(in the rows, 128 means zero)
name the system of each run:
path 1, B (11 x 22):
[[129 113 153 108 129 133 124  98 163 163  88  73 127 116 107 115 165 150
  173  59 136 105]
 [122 142  85 150 122 104  88 161 116 116 101 127 161 174 119  85  97  80
  100 101 109  76]
 [111 137 148 144 110 164 108  96 168 124 136 137 168  95 142 124  68 104
  152 154 190 166]
 [111 117 164 166 140 164  91 160 107  79 104 145 140 146 132 155 179 165
  168 127  88 154]
 [131 167 148 141 152 104 112 162 115 111 138  93 105  86 113 129 134 148
  100 190 165  59]
 [143  89 164  97 140 133 144 131 161 153  96  77 147 107 119 127 156 102
  156  61 157 110]
 [143 129  86 153 102 108  76 169 100 117 101 126 134 186 147  97 121  67
  112 101 126 120]
 [142 146 124 134 110 170 101  95 152 128 146 112 158 109 158 112  78 151
  149 172 191 165]
 [126 113 161 169 152 151  99 144 140 112  94 107 133 158 105 142 166 186
  178 136  69 149]
 [118 197 137 158 139  88 109 141 119 125 117 106 104  89  93 108 124 139
  115 155 150  52]
 [ 97 102 159  94 134 154 141 119 165 132 105  94 180 109 129 125 127  97
  144  57 158 100]]
path 2, V (11 x 22):
[[110 144 189 139 142 116 136 135 182 137 105  68 152  76 101 133 126 132
  139 135 176  88]
 [114 115 146 155 122 139  71 177 113 118  75 110 141 146 140 126 157  68
  149  73 146 103]
 [145 151 120 128 137 154  86 157 114  79 146 104 175 115 160 103  94 116
  104 166 191 108]
 [147  96 170 155 125 156  79 126 170 135 108  81 141 131 128 137 137 165
  180 167 151 168]
 [148 178 120 178 139 122  69 156  98 127  92 104 106 129 110 101 150 165
  155 131 119  82]
 [110 161 142 107 128 128 115  99 172 131 121  52 156 106 114  92 103 136
  124 117 177  75]
 [120  94 153 165 115 130  73 154 159 116  73 124 192 150 113 114 122  90
  152  91 123 121]
 [115 195 137 179 140 167  96 166 104  83 127 137 161  99 148 120  94 115
  133 155 168 123]
 [ 97 114 187 118 132 161  77 105 156  90 125  74 124 117 129 144 163 165
  156 161 160 139]
 [161 120 150 166 146 100  81 191 115 122  90 106 135 117 103 124 166 148
  134 141 123  64]
 [139 171 134 137 139 145 123 143 144 158 111  53 132 103 142 104 105  96
  136 114 203  93]]
path 3, R (11 x 22):
[[105 161 136 135 132 158 161  98 132 102 144 120  99 155 142 145 145 162
  161 131  94 218]
 [118 115 121 129 113  70 116 121 126 123 142 152 101 129  91 133 146 187
   97 183  88  78]
 [128 119 154 108 163 141 199 133 143 169 121 134 143  69 109 142 125 111
  141  81 141  91]
 [ 85 126 100 118 115 106 131 135 121 105 120 115 113 204 137 117 127  50
  100  83  92 144]
 [143 121 109 112  86 119 124 122 109  99 172 193 154  99 162 136  97 134
   95 171 175 149]
 [132 104 151 141 165 175 174 139 134 154 140 117  95 142 139 176 150 166
  164 159  96 183]
 [137 145 103 118 126  66 114  96 108 137 132 128  48 132  82 107 156 138
  117 134  92  95]
 [126 136 127  94 103 105 193 128 159 149 133 118 187  98 139 126 114 152
  106  73 159  95]
 [ 98  79 100 140 136 152 129 137 141 148 120 146 137 195 128 131  86  62
  125 124  80 149]
 [141 178 116 136 118 121 130 101  92  74 162 191 111  90 130 119 107 118
  124 160 143 179]
 [ 85 118 169 129 119 130 167 141 150 125 142 105 119 139 144 186 168 205
  125 161 111 145]]
path 4, B (11 x 22):
[[115 116 150  91 135  92 181 127 114 101 153 131  79 130 119 163 194 164
  108 127  90 139]
 [151 104  92  96 114  74 183 145 112 179 149 142  96 128 130 133 133 121
   80 119 129  79]
 [145 104  84  90 127 139 185  96 130 169 146 140 106 154 141 117  99  79
  128  88 118 173]
 [122 128  84 128  81 102 133  94 122 106 155 173 111 187 143 125 119 144
  113 144  84 198]
 [120 139 115 138 118 132 174 103 133 156 164 173 113 108 126 154 112 213
  130 182 105 137]
 [ 97 130 142 113 173 122 197 112 130 140 136 140  80 123  83 151 151 136
  130 114  60 116]
 [100 137 114  96  99  58 173 118 115 112 148 168 112 120 115 129 132  88
   73  96 124 103]
 [119  77 103  93 101 149 181 131 119 152 158 186 147 135 172 158 108 101
  106 110 140 150]
 [150  99 104 126 141 138 149 126  95 114 164 170  74 162 140 151 136 115
  127 174  88 202]
 [151 154 121 112 107  83 180 107 125 130 167 123  81 117 135 142 154 203
  112 161 123 159]
 [120  99 100 101 130 112 184 114 139 198 131 121  94 153 114 136 142 167
  118 101  79  89]]
path 5, C (11 x 22):
[[126 155 129  89 166 129 155 109 106  59 154 100  94 153 121 120 168 136
  123 115  88 173]
 [111  91 127 126  64  53 121 129 162 151 135 141 133 138 122 144 125 154
   83 169 137  91]
 [159 114 103 133 162 188 179 142 102 190 124 169 122 110 139 135 119 126
  169  90 114 132]
 [102 157 107 104 133  93 129 101 126  70 145  91  91 185 115 101 132  91
   98 127  92 162]
 [130  88 131 124  60  91 126 112 153 139 142 191 169  99 136 144 116 172
  114 148 154 122]
 [136 129 112 162 188 187 175 160 104 164 127 140 100 147 129 151 125 140
  161 135  72 145]
 [104 153 123  88 120  66 122  76 123  85 150 113  67 130  95 107 142  94
   96 134 127 125]
 [132  86 132 117  81 112 168 157 143 146 129 169 196 118 160 157 136 175
  108  97 140 118]
 [128 113  89 155 172 173 135 143 108 168 130 136  79 175 123 131  95  80
  141 156  82 141]
 [147 147 133  81 109  78 134  69 125  68 159 134 103 104 111 108 148 129
  120 124 144 172]
 [108 101 127 154  86 109 157 169 151 164 122 136 164 162 155 166 137 201
  112 137 104 119]]
path 6, J (11 x 22):
[[168 102 115 129 166 131 103 110 169 168 110  67 136 152  81  88 108 159
  150 147  99  93]
 [134 190 124 170 122  90 114 104 159 132  89 111 139 124  83  76  93  96
  156  92 120 135]
 [ 51 161 142 146  97 165 100 111 149 100 114 141 189 126 143 122  95 131
  137 101 146 115]
 [104  98 171 147 174 167  91 153 123  72 129 165 165 105 100 146 117 111
  134 177 110 111]
 [136 162 190 166 152 113 133 186 106  91 114 119  97  79 123 162 175 103
  142 148 161 140]
 [111 114 146 110 104 137  97 158 109 141 113  72 101 132 172 147 186 138
  124 105 182  78]
 [204  76 100  99 149 128  89 150 130 146 123  80 148 149 125  87 121 112
  119 133 147  89]
 [186 163 112 170 110 111 105 121 160 146 101  85 134 151 127  90 101 118
  167 125 144 193]
 [ 90 175 116 159  93 154  75  84 146 127 110 118 140 149 128 103 113 198
  163 130 117 122]
 [101 141 155 144 181 141 119 121 158 101 120 124 173  99  66 114  94 152
  132 160  94  76]
 [ 87 152 187 171 145 107 133 152 142 108  91 135 125  92  91 147 133  57
  146 105 132 126]]
path 7, C (11 x 22):
[[100 164 165 165 173 147 148 155 116  98 145 144  98  92 113 159 107  79
  124 191 136 145]
 [ 93  99 182  96 113 119 118 129 105  87 130 134  88 106 139 172 209 131
  130 111 149 126]
 [168  76 107 112 140 124 127 202 101 154 130 102 135 152 158 138 147 131
   91 141 139  66]
 [180 106 109 109 131 133 135 103 148 183 124  81  94 138 134 105 107  69
  154 112 167 167]
 [155 155  95 134  75 110  90 105 129 103 112 116 150 174 147  90 144 176
  146  88 114 172]
 [119 159 108 162 124 140 117 105 162 156 138 126 157 122 113 109  65 195
  132 191 124 104]
 [ 98 161 168 153 171 138 151  96 149 123 101 146 119  85  66 130 130 124
  177 102  93 129]
 [ 63 173 143 141 114  94 133 176 100  65 123 146 143 127 134 142 148 104
   79 105 127  82]
 [ 99  61 154 101 137 172 131 146 128 131 148 153 150 103 152 168 112  82
  111 154 174 106]
 [186  80 141 129 162 134 112 168  98 104 119 120  96 150 132 139 175  88
  152 134 113 180]
 [162 149 105 121  78  83 112 127 119 141 145  77  82 142 167 121 148 164
  106 161 181 136]]
path 8, V (11 x 22):
[[143  58 116  84 107 145 133 131  96 160 142 167 117 119 158 156 177 175
  129 109 134  91]
 [185 119  93 118 193 126 182 156 122 150 143  95 105 157 107 110 104  97
  114 145  86 132]
 [139 142 102 128  54  71 128  75 148 157 132 142  92 139 137 112 115 108
  135 115 157 189]
 [108 118  83 120 112 165 151 124 110 136 137 171 168 163 154 128 125 202
  127  95  77 113]
 [104 128 135 131 179 124 161  93 150 119 151 148  99 118  65 129  83  96
  123 186  79 138]
 [113 149 161 131  80  70 162 119 124 103 119 166 113  98 128 153 182 129
  137  74 136 166]
 [ 77 104 108 106 134 150 166 177  95 134 149 139 125 159 168 164 136 126
   76 128 115  69]
 [181  66 132  91 167 133 142 109 128 126 159 152 104 100 105 130 113  66
  135 161 139 165]
 [169 153 109 151  85  86 160 162 110 130 126 119 106 166 170 141 168 160
  128 110 120 197]
 [103 114  74 108 110 150 127  90 120 187 156 140  84 153 141 128 106 169
  113 161 121  82]
 [173 106 122  98 164 117 165  84 151 127 128 142 143 118  70  94 117 128
  154  93  75 151]]
path 9, N (11 x 22):
[[213  95 111 102 131  85 160 117 125 120 156 145 109 132 114 121 140 144
  127 148 105 190]
 [133 145  76 147  82  99 170 120 138 199 130 121  89 179 151 130 117 164
  124 124 103 152]
 [113 114  82  79 136 146 141  43 135 148 150 154 112 137  97  94  99 140
  132 102  89 110]
 [117 135 130 143 140  90 186 128 158 103 133 168 170 135  88 126  92 107
  111 119  66 158]
 [ 55 137 123 150  85 127 153 126 109 139 139 211 100 126 147 171 118 103
  117 130 123 138]
 [106 109 139  73 164 161 169 119  85  79 174 167 107 109 136 159 164 143
  112 130 103 129]
 [149  86 137 114 124  59 172 163 129 125 152 129  87 147 120 161 153 107
   84 174 106 149]
 [172 104  80 104  90 119 160 122  91 187 142 158  77 139 167 136 147 130
  132  96 142 147]
 [147 121  68  78 143 141 161  91 131 130 162  96 121 189 138  98 107 148
  113 121  85 154]
 [142 108 102 139  94  73 135  80 169 149 137 175 130 143  86 111  83 131
  126 158  92 166]
 [ 94 165 110 156 120 149 187 111 118 160 125 189 124 122 128 144 111 163
  152  90  86 141]]
path 10, J (11 x 22):
[[175 158 111 127 187 144 197 174 117 118 149  86 131 151 140 126 125 139
  117 135  98 164]
 [ 92 122 128 125  63  70 103  69 161 158 129 120  58 148 113 135 140 129
  127 153 138 146]
 [156 124  95 110 139 151 163 134 109 141 128 168 188 108 133 106 124 182
  132  68 106  83]
 [ 90 128 123 138 155 126 158 124 157 127 144 102 104 173 112 135  76  58
  105 172 101 164]
 [123 128 142 120  75 100 107  90 109  93 130 210 122  86 125 135 162 144
  149  98 143 158]
 [105 132 120 136 159 170 188 194 113 137 145 115 154 152 168 165 124 165
   98 143 108 101]
 [137  81 139  95 142 101 112  83 131 139 147 132  44 115  88 136 138  75
  129 172 132 138]
 [169 154 112 124  94  95 173 164 106 122 116 136 161 130 162 120 167 162
  123  48 130 139]
 [ 90  99  89 124 111 157 126 115 152 182 151 103 108 184 156 137  76 117
  106 181 135 123]
 [184 111 123 101 147 117 122  75 119  96 139 180 126  98  82  99 137 145
  164 119  95 166]
 [ 81 191 128 178 106 100 189 175 144 134 124 108 136 164 151 154 121 153
  103 126 102 142]]
path 11, N (11 x 22):
[[167 136 125 169 151 136 116 203  72 136 110 112  72 148 151 145 172 104
  140 139 129 134]
 [151 149 114  81  97 112 115  94 129 125 151  60 103 125 157 100 140 146
  113 128 199 125]
 [178  63 117 128 125 128 102 132 172 157 103  99 181 170 116 106 120 161
  151 119 100 134]
 [141 190  91 191 140 136 108 123 127 165 109 131 113 131 107  89  70 108
  154 146 122 124]
 [ 64 176 163 120 106 139 126  67 166  93 120 114 156 101 117 118 123 155
  150  92 144 139]
 [ 85  96 160 156 142 124 104 179 131  97 107 156 175 131 103 150 137 136
  111 144  88  66]
 [130 149 162 147 161 148 144 167  97 129 130 144  93  65 133 155 126  66
  137 147 182 118]
 [117 119 156  99 107 126 114 145 115  75 125  79 120 154 171 146 197 129
  125  94 155 160]
 [186  81  98 122 119 114  84 164 118 142 141 113 141 146 144 115 123 160
  101 185 146  86]
 [190 141 124 147 151 157 140 109 151 187 114  84 103 117 120 108 106 128
  189 130 150 176]
 [100 177 106 141  90  99  86  97 145 109  99  89 131 181 114  83 134 154
  138  88  98 123]]
path 12, R (11 x 22):
[[162 105 154 114 211 145 152 133 128 128 116 124 128  84  68 116 137 102
  155 110 100  96]
 [ 97 175 135 150  85  61 137 157 134 115 103  98 116 157 139 123 140  64
  100  83 146 136]
 [105  87 103 105  85 173  92 123 111 121 147 171 171 132 188 137 110 143
  110 132 171 109]
 [185 105 138 134 201 168 142 144 125 113 145 110 115 131 115 133 122 126
  155 180 102 184]
 [130 175 141 162  84  54 117 111 134 145 109 112  53 123 106 130 167 151
  140 138 133 143]
 [108 119 109  96 114 151 139 124 130 156 123 122 176 123 145 119 134 194
  121  75 135  48]
 [144  94 122 125 180 138 128 134 159 125 120 105 158 153  88 101  73  48
  123 137 100 131]
 [118 179 138 177  72  98 115 129 115  96 118 180 120 114 144 135 125  98
  142 120 155 197]
 [ 82 129 131 123 129 182 125 143 106 109 150 125 132 140 168 165 152 213
  121 165 123 103]
 [167  71 157 100 189 116 117 116 139 129 129 110  94 102  62 122 145 105
  140 162 109 102]
 [148 169 130 148  90  68 159 163 120 146  97 113 124 123 145 120 158  99
  129  51 156 134]]

runs to name:
path 13 (2 x 22):
[[108 108 184 113  89  88 147 119 166 114 103 108 134 120 125 152 177 114
  144  72 147 166]
 [115 115  97 151 125 140 116 207  75 128 124 162 138 159 165 145 128 105
   90 134 120  71]]

V
path 14 (2 x 22):
[[155 109 144 110 188 119 160 108 157 107 126 102 124 136  69 108 116  79
  144 115  80 168]
 [108 165 106 171  46  60 127 147 123 129 113 173 136 150 149 129 117 117
  105 109 135 143]]

N
path 15 (2 x 22):
[[ 88 123 169 130 150 167 153 154 128 154  98  98 110 109 139 159 159  82
  154  71 155 102]
 [134 110  93  91 110 108  77 134  95  73 135 112 124 181 147  95 144  81
   91 107 130 117]]

R
path 16 (2 x 22):
[[102 111 145  88 122 181  75  78 122  79 147 149 156  92 140 117 116 126
  144 130 180 123]
 [153 127 171 177 164 123 129 195 139  88 113 109 158 132 112 150 146 161
  138 174  95 151]]

N
path 17 (2 x 22):
[[ 91  84 152 127 135 112  88 162  98  69 128 180 132 123 106 150 154  98
   97 150 107  80]
 [164 138 172 125 165 140 182 178 122 122 144 112 135  66 147 157 135 114
  122 148 187 135]]

V
path 18 (2 x 22):
[[ 94 166 116 113  66  85 116  89 141 156 113 100 108 128 136 102 126 111
  120  75 177  98]
 [125  79  90 107 132 184 109 124 128 126 129 163 205 160 147 108  86 127
  130  98 105 114]]

B
path 19 (2 x 22):
[[150 125 150  96 155 167  83 136  84  55 137 132 153  88 142 115 163 147
  136 120 160 104]
 [145 116 162 153 144 102 125 182 168 133 119  41 135 147 124 143 133 139
  113 189 142 123]]

V
path 20 (2 x 22):
[[ 83 116 136 138  98 129 150  81 177 198 104 118  97 148 115 146 138 162
  168  95 102 139]
 [134 160  75 125 149 118 127 133  84  99 129 172 149 137 104  84 110 129
  107  92  79  74]]

C
path 21 (2 x 22):
[[ 70 188 129 133 124 112 104  99 126 109 103 109 115 128  96 100 145 143
  133  81 109  68]
 [104 101 161 114 142 121 144 154 158 105 121 137 209  90 114 132 102  98
  101 112 152  70]]

N
path 22 (2 x 22):
[[129  97 101 131 167 170 145 119 164 195 121  69 120 182 114 116  88 124
  144 143  95 120]
 [159 164 114 133 107  71 104  83 129  98 114 156 120 111  85  77 122  98
  146  89 120 157]]

C
path 23 (2 x 22):
[[164 145 143 162 161  97 166 148 143 173 135 108  81  91  89 140 109 120
  133 194 135 126]
 [106 140 126 112  87 112 132 103 125 150  97 110  96 146 142 124 180 121
  154  32 135 137]]

N
path 24 (2 x 22):
[[150 192 137 132 126  55 145 121 150 122 110  65 109 122  94  92 149 138
  124  99 126 119]
 [ 74 111 115 131  68 122 116 132 155 173 102 128 165 148 150 128 105 109
  113  83 156  72]]

V
path 25 (2 x 22):
[[131 119  97 111 102 124 134 158 102 164 125 153 158 107 154 122 125 144
   98  93 163  37]
 [132 103 121 116 176 178 159 131 150 137 129  93 150 159 131 118  87  60
  142 111 116 167]]

C
path 26 (2 x 22):
[[101 114 123 155 148 183 146 160  97 158 153 164  96 123 154 175 115 149
  125 194 125 108]
 [145 127 157  88 164 113 140  91 116  96 143 103  52 105  94 132 180 121
  146 130 121 158]]

N
path 27 (2 x 22):
[[169 134 112 127 134  92 114 127  99 142 113 138  94 114  91 109 176 188
  141 111  92  78]
 [115 165 113 120 136 111 188 139 167 168 128  61 145 138 132 110  84 101
  100 102 149  99]]

J
path 28 (2 x 22):
[[156 126 106 172 106 157 128 161 104 190 129 139  93 142 175 157 134 180
  154 167 140 149]
 [135 148 113  87 161 141 122  63 130 134 141  66  67 136 100  94 146 159
  148 127 113 118]]

N
path 29 (2 x 22):
[[114 159 110  96 133  68 144 128 134  84 145  67 110 171 115 103 140 126
   71 133 102 106]
 [139  83 135 135  71  95 135 114 176 184 113 163 166 103 123 134  98 118
  136 117 164 126]]

J
path 30 (2 x 22):
[[165 108 151 195 122 130 124 182 139 169  78 143 140 131 131 149 142 112
  184 107 124 167]
 [105 201  89 130 129 161 102 118  78 102 146 106  89 144 162 103 122 129
  117 132 153 110]]

V
path 31 (2 x 22):
[[ 67 129 152  76 143 161 139  99 130 118 146 108 127  88 133 135 131 117
  113 108 173  64]
 [157  63 162 127 156 112 117 185 127  77 110 132 166 142 114 140 151  74
  122 121 106 146]]

N
path 32 (2 x 22):
[[112 114 135 124 139  99  96 149 110  76 142  86  77 184 124 138 165 117
   98 181  98 138]
 [185 127 137 133  91  83 134 135 139 170 122 134 135  67 127 128 141 173
  134 133 185 104]]

J
path 33 (2 x 22):
[[153  62  93 107  98 168  96 119 120 157 129 145 156 168 167 125 142 185
  148 110 121 129]
 [181 157  91 149 179 121 143 128 129 133 149 110 108 144  94  97  85 142
  126 193  85 143]]

J
path 34 (2 x 22):
[[130 120 109  80 147 133 175 129 126 112 125  95 146 169 133 108 147 102
  120  42  95 136]
 [112 107 103 149  83  82 120 138 141 125 145 177 138 155 132 135  75  80
   81 179 131 143]]

V
path 35 (2 x 22):
[[154 150 137 124 119  89 104  88 155 154 127  58  61 114 105 106 133 120
  141 161 174 139]
 [158 119 116 128  95 114 114 134 147 149  87 107 183 148 132  98 148 175
  152  46 120 107]]

N
